In the rows, 128 means zero.
Rotation paths and how fast each direction turns (deg/step)
Each turn is a multiple of 5 degrees from 10 to 175, or 0.
Each row of a path follows its step; steps can be skipped.
Path 1:
step 0: [127 123 128 125 124 129 128 130 128 133 131 118 128 127 130 124 129 128
 139 129 122 132 124 121 132 130 124 118 138 138 126 123 126 134 119 124
 130 124 131 132 133 134 134 126 120 131 129 127 125 122 124 123 120]
step 1: [125 125 123 123 136 129 118 133 122 124 127 130 123 122 135 128 135 127
 126 129 129 134 132 128 126 132 121 122 125 131 123 124 129 132 125 132
 126 126 142 123 129 141 130 131 133 127 124 137 129 123 133 130 123]
step 2: [117 126 121 128 129 126 118 122 129 129 135 129 126 134 128 134 125 129
 135 132 131 127 123 127 127 131 140 125 118 126 134 130 133 130 135 125
 129 123 140 132 128 132 130 135 133 122 129 126 127 130 128 134 127]
step 3: [129 124 130 127 120 127 125 118 129 123 122 129 121 128 120 128 137 127
 128 126 125 130 126 130 131 122 139 127 128 123 123 126 129 127 145 131
 127 125 126 131 126 130 135 123 129 125 138 123 127 124 123 125 120]
step 4: [129 124 137 129 131 124 133 127 129 131 125 127 129 125 125 141 129 136
 121 115 133 127 121 135 124 125 126 130 126 123 121 130 135 122 132 134
 131 125 125 121 126 126 131 136 127 132 130 129 137 122 128 122 127]
step 5: [133 129 126 132 126 130 127 128 141 136 135 125 134 126 131 136 128 126
 121 128 131 130 120 128 123 125 128 132 129 135 129 126 128 134 126 122
 135 130 122 130 123 125 125 137 122 129 132 136 124 130 114 124 125]
step 6: [129 125 127 130 124 131 124 133 133 129 125 125 128 125 129 131 135 124
 124 139 133 126 133 126 127 126 124 132 127 128 127 131 129 132 120 136
 124 136 129 125 129 134 130 116 127 138 126 132 136 136 115 126 124]
step 7: [124 131 134 122 129 129 125 129 129 129 126 126 130 126 136 134 120 126
 131 135 128 131 131 130 129 136 124 131 126 134 134 125 129 123 127 133
 127 124 133 123 128 128 127 130 140 137 133 118 137 137 124 137 136]
step 8: [128 135 127 131 129 132 128 122 129 122 125 121 124 135 131 125 130 123
 124 131 122 132 131 125 127 118 130 120 131 136 132 125 123 123 130 133
 123 133 129 132 128 123 134 137 137 122 131 121 122 135 127 128 137]
step 9: [125 135 136 135 130 131 130 136 121 123 127 123 122 135 125 129 139 135
 134 125 127 128 129 142 126 127 139 122 132 128 130 132 125 126 123 134
 127 135 126 129 122 124 125 125 130 129 124 126 130 124 134 125 127]
step 10: [131 133 134 128 137 127 124 129 129 127 128 127 134 130 125 126 127 139
 132 124 123 126 127 133 134 119 128 139 124 134 130 119 125 133 127 124
 133 124 120 127 117 127 119 129 128 123 122 131 132 126 132 136 125]
[127 128 129 128 126 128 126 126 127 128 129 134 130 128 131 131 129 131
 127 127 127 127 129 126 128 129 128 128 129 129 127 128 126 128 128 128
 125 129 128 129 127 127 129 127 125 129 128 126 127 128 130 128 128] : 0
